[[  8.0  66.9  72.3  18.3  67.9  69.9]
 [ 15.1  47.8  48.9 -51.8  65.8  44.5]] → 47.8

[[-18.0  44.1   6.7  56.5  15.6  40.1  36.7]
 [-46.3 -57.6   9.0 -42.3  23.7 -26.9 -30.3]
 [ 10.8  19.8 -42.4  52.9 -28.5 -17.4 -30.4]] → -57.6

[[ 64.5  53.7 -53.2  51.6  25.2  60.7 -58.5]
 [ 61.4  62.6 -58.8  27.4  20.5  51.4 -40.4]] → 62.6

[[-45.0 -38.0  43.7 -56.8 -43.8 -58.1]
 [-54.5 -48.5   2.9 -60.3 -54.1 -27.7]] → -48.5

[[ 27.0   0.4   1.1 -15.9]
 [  1.2  39.5  28.3  14.2]
 [ -4.3 -29.9  51.6  -7.1]] → 39.5

[[-22.9  28.9  49.3 -33.0]
 [ 51.7  -4.5 -42.1  34.0]
 [ -6.9  13.7  24.6 -19.6]] → -4.5

[[-24.7  51.3  44.0  47.9 -34.5 -44.7  35.3]
 [ 57.6 -19.4 -53.6  -7.4  21.6  34.3  -8.0]] → -19.4

[[ 14.1 -48.6   0.4 -39.7]
 [-18.6 -10.2  22.2  63.8]
 [ -2.0  27.3  10.8   5.9]] → -10.2

[[-35.7 -38.0 -34.1 -41.8 -28.6 -64.1]
 [-22.3 -36.5   3.1   1.1 -28.1 -15.1]] → -36.5

[[-18.4   1.9  28.5   0.3   0.5]
 [ 12.5  51.6 -31.9  46.6 -12.8]
 [ 17.4   8.9 -18.9  10.8   6.7]] → 51.6
---
[-24.3  -5.5  -3.1  16.7  21.2   0.3  55.3] → 16.7
[-52.0  71.5  55.1 -56.8 -48.4  31.2  37.0] → -56.8
[ 15.0 -19.9 -34.3 -60.2  26.3 -10.2  11.3] → -60.2
[ 60.5  -4.4  -0.7 -32.8 -64.4   8.4   1.9] → -32.8
[ 52.2 -69.1 -18.5 -11.9  30.2 -23.0   7.8] → -11.9
[ 52.9  33.3 -53.0 -41.0 -39.7  69.9  27.2] → -41.0
---
array([-0.06, -0.14,  0.06,  0.09,  0.15, -0.12, -0.10]) => -0.06, -0.10

array([[-0.030, -0.036, -0.003,  0.015, -0.009, -0.027, -0.043],
       [-0.033, -0.075,  0.139,  0.184,  0.105,  0.102, -0.173],
       [-0.036, -0.035, -0.027, -0.019, -0.025, -0.056, -0.014]]) => -0.030, -0.014

array([-0.44,  1.66, -0.38, -0.26, -1.24, -0.33, -0.30]) => -0.44, -0.30

array([  55.5,    3.7,  132.7,  -17.0,   45.0,   86.0, -113.0]) => 55.5, -113.0

array([  7.23,  15.24, -17.55,  -8.04, -16.30,  10.15]) => 7.23, 10.15

array([[ 17.43,  21.57,  15.09, -13.20,   0.18],
       [  1.95,  16.81, -13.65,  -5.18, -14.65]]) => 17.43, -14.65

array([-17.23, -19.46,   9.98,   5.63,   3.54,  -5.02]) => -17.23, -5.02

array([ 0.14,  0.03,  0.02,  0.03,  0.09, -0.11]) => 0.14, -0.11

array([-96.5, -16.6, -69.2, 148.0]) => -96.5, 148.0
---
-1.5  19.9  13.4  72.4  -0.7  -7.7   2.2 value -0.7

 67.7   64.2  -11.5  -39.6  -27.0   -7.9
-17.6  -50.3   36.2  -26.8  -32.2  -19.8
-13.5  -48.2   -4.8  -37.6   -8.7  -13.8
value -37.6

50.4  56.2  52.7  29.1
60.0  40.5  60.7  57.3
value 40.5

-41.5    5.3   51.8  -68.6  -38.1    1.2 value -68.6

-17.1   16.4  -48.0   20.9  -32.4  -39.2
-31.6  -21.9   19.0   65.1  -43.0    9.7
 64.6  -14.6   -0.3  -21.8  -16.2   22.2
value -21.8

 10.7  -13.5  -11.6  -16.5   15.0    0.3    8.0
 23.3   12.5  -10.0   43.0  -23.9   -4.7   52.7
 18.7   11.0    5.9   11.5   19.8  -11.3   38.6
value 19.8

 67.1  -27.7  -51.1   -5.7   -6.9  -36.1
 20.9  -69.8   -7.1   19.2   50.9   -2.4
value 19.2

 10.3   55.8   28.1  -29.2  -36.1   31.2
  6.6   -7.9  -28.3  -13.3  -18.8  -29.0
value -13.3
